[129,140,117,122] : funel
[137,144,144,132] : vukar
[239,113,182,158] : Fomul
[193,137,153,117] : Givek
[90,121,120,130] : razub
[97,134,152,119] : zaro
[142,128,117,147] : das
[131,95,141,240] : damud
[84,125,136,118] : pigil
loc: [240] => damud, 4
which: [138,143,145,132] => vukar
which: [193,137,153,117] => Givek
loc: [153] => Givek, 3
loc: [142] => das, 1
which: [97,134,152,119] => zaro
which: [143,127,117,147] => das

[86,191,95,189,181,42,134,103,167,92,96,137,72,106,93,130,116,198,204,79,107,42,100,123,72,125,107,93,210,174,135,98,69,188,99,97,138,184,128,157,179,45] -> mes
[53,108,105,127,136,88,125,108,82,111,113,163,148,233,128,233,135,151,158,153,71,155,136,124,72,150,121,37,84,169,158,117,124,154,180,98,128,112,86,171,78,113] -> dize
[86,191,95,189,181,42,134,103,167,92,96,137,72,106,93,130,116,198,204,125,181,42,100,127,72,125,107,93,210,174,120,98,69,188,99,97,177,184,128,157,179,45] -> fara
next: [125,108,82,111,113] => [163,148,233]
which: [87,191,93,188,181,42,135,102,168,95,96,136,72,105,95,130,116,197,203,81,109,39,101,125,70,125,106,91,209,170,135,101,69,188,98,99,141,186,125,156,177,46] => mes
which: [128,112,86] => dize
which: [86,191,95,189,181,42,134,103,167,92,96,137,72,106,93,130,116,198,204,79,107,42,100,123,72,125,107,93,210,174,135,98,69,188,99,97,138,184,128,157,179,45] => mes
which: [86,191,95,189,181,42,134,103,167,92,96,137,72,106,93,130,116,198,204,125,181,42,100,127,72,125,107,93,210,174,120,98,69,188,99,97,177,184,128,157,179,45] => fara

[91,126,119,124,179,191,165,123] = voza
[171,126,150,150,165,191,177,71] = pimat
[99,92,120,128,192,129,218,168] = Naseg
[126,91,106,94,180,56,142,237] = pil
which: [165,191,177] => pimat
next: [91,126] => [119,124,179]
which: [126,150,150,165,191,177,71] => pimat
next: [126,91] => [106,94,180]
loc: [124] => voza, 4
which: [93,125,120,125,179,192,165,123] => voza
loc: [180] => pil, 5

[214,58,87,203,158,185,53,86,107,67,185,78,165,183,67,192,201,146,64,137,99,117,166,144,103,140,79,193,187,190,137,178,181,102,39,158,155,159,90,13,232,108]  bufel
[191,22,68,202,149,150,19,72,200,138,186,154,185,197,192,67,67,179,78,93,119,107,129,69,127,133,104,162,140,205,90,184,149,123,111,165,161,199,80,27,239,165]  zapo
[167,51,65,159,141,133,92,82,192,107,146,165,201,183,185,67,67,78,93,179,119,95,141,74,125,129,103,129,142,205,104,168,128,102,112,174,178,195,96,44,229,177]  nuse
which: [192,107,146,165,201,183,185,67,67,78] => nuse
loc: [174] => nuse, 36
next: [67,67,78,93,179,119] => [95,141,74]
loc: [186] => zapo, 11

[90,135,157,57,86,94,103,153,66,133,94,130,158,137,178,172,85,128,139,71,161,219,155,153,92]  Kuf
[90,135,157,57,86,100,103,153,66,133,94,130,158,137,178,172,85,128,139,71,161,219,113,100,133]  sif
[161,145,85,190,179,159,131,83,205,118,147,131,117,99,62,81,166,137,106,164,105,53,91,111,183]  kare
[95,116,153,100,57,157,86,66,103,137,98,128,148,143,184,173,89,119,134,85,144,211,157,148,81]  lono
[104,84,166,98,75,95,172,197,61,137,134,127,113,197,197,173,104,112,159,153,122,136,167,103,40]  pumu
[87,134,156,62,95,101,96,152,73,133,101,127,164,123,163,171,97,124,135,63,160,223,144,159,100]  ruz
[116,180,110,83,145,127,73,95,131,132,97,131,165,70,110,138,116,144,110,53,160,224,115,176,175]  Kalud
which: [90,135,158,57,86,100,103,153,65,133,95,131,158,137,178,172,85,128,139,71,161,220,113,100,133] => sif
next: [157,57,86,100,103,153,66] => [133,94,130]
which: [89,135,159,57,86,94,103,152,67,133,94,131,160,138,176,174,85,127,139,73,160,219,156,152,91] => Kuf
loc: [122] => pumu, 21
loc: [115] => Kalud, 23

[113,235,113,114] = Disu
[131,105,45,111] = zek
[105,131,113,11] = kasi
[131,105,208,151] = Piga
which: [131,105,45,111] => zek
which: [105,131,113,11] => kasi
which: [208,151] => Piga
which: [113,114] => Disu
which: [113,237,115,113] => Disu
which: [105,131] => kasi

